In the rows, 128 means zero.
First come named moves, each a turn or a mirror, each shown by rows before and after it. For each pair of rows after them, which moves, in which order, take the first row to the second? The first pair is done for you.
T (before -> after):
[109 133 150 142 124 122 150 142 131 121 128 138 130 126]  ->  [122 128 133 133 129 144 140 113 131 134 148 145 135 144]
[136 116 107 120 135 123 111 103 124 134 131 144 137 139]  ->  [125 110 124 127 126 100 120 138 119 123 108 142 132 121]
[158 117 113 124 132 147 142  75 118 126 148 126 161 125]  ->  [134 115 144 135 113  95 158 143 115 101  99 107 151  94]
[115 107 179 150 134 138 169 156 114 156 173 146 135 125]  ->  [124 102 174 144 133 152 161 143 116 164 183 150 132 130]
A (before -> after):
[114 129  90 114 110 146 110 151 133 164 151 118  98  96]  ->  [136 128 110 127 105 104 135 135 119 140 161  94 115  80]
[114 139 109  75 163 212  81  95 136 147 115 163 127 181]  ->  [176 124  98  90 155 140 104  33  98 102 121  90 174 130]
[123 124 113 113 136 146 103 135 129 141 118 132 102 135]  ->  [147 118 110 116 138 118 114 109 109 126 118  95 113 110]
[133 126 143 139 122 135 131 126 127 138 135 147 145 166]  ->  [140 127 125 126 126 151 115 104 123 145 140 142 138 158]
G (before -> after):
[129 113 144 139 142 124 128 138 144 127 100 125 130 136]  ->  [124 111 136 129 139 143 120 115 144 140 117 138 133 144]
[118 132 109 127 135 172 144 128 110 124 150 121 128 121]  ->  [120 134 126 146 129 147 154 145 108 124 153 108 133 109]
[ 91 128  97 137 124 132 139 169 136 183 190 135 104 105]  ->  [ 92 123 108 156 119 119 146 174 132 174 186 133  95 102]
[133 124 107 111 179 104 119  77 134 121  71 102 127 136]  ->  [150 129 102 112 174 111 127  57 134 127  92  90 136 132]
P (before -> after):
[141 137 200 148 154 101 149 120 138  86 114 149 169 147]  ->  [ 94 145 166 164 132  67 148 184 134 123 147 119 102  99]
[144 129 145 152 120  87 148 160 140 144 120 117 110 100]  ->  [157 127 115 148 126 118 135 126 146 166 169 120 106 113]
[100 123  82 142 128 170 139 137 153 171 189 152  66 164]  ->  [144 109 131 139 155 191 142  81 154 114 124 184 129 204]
[172 124  99 106 136 121 115  72 105 109 118  92 136 117]  ->  [165 124 119 116 127  90 123 111 101  87  77  89 130 111]

(2 to 3 moves a pair)
[ 83 118 118 144 109 118 136 189 134 170 163 140  85 130]  ->  [166 109 102 132 130 145 143  69 109 140 194 122 144 153] -> P then A
[146 136 133  98 131 188 143  85 135 144 186 159 150 159]  ->  [106 132 114 108 104 159 141 134 132 173 210 132  90 118] -> P then P then P
[ 86 119 125 147 127 148 113 192 121  91  71 118 106 129]  ->  [127 119  92 142 131 118 112 145  90  81  87  70 115 111] -> A then A
[109 125 120 142 110  89 147 164 122 155 175  94  98  84]  ->  [122 120 161 148 134 154 169 136 150 149 188 168 145 141] -> P then A then A
[129 151 149 123 158 173 113 103 135 107  71 160 162 190]  ->  [ 72 155 133 142 122 113 124 204 131 132  91 126  88 127] -> T then P
[111 146 155 116 144 120 110 153 132 104  57 150 131 143]  ->  [144 144  77 108 142 139  99  75 110 141 141 103 115 131] -> P then A then P
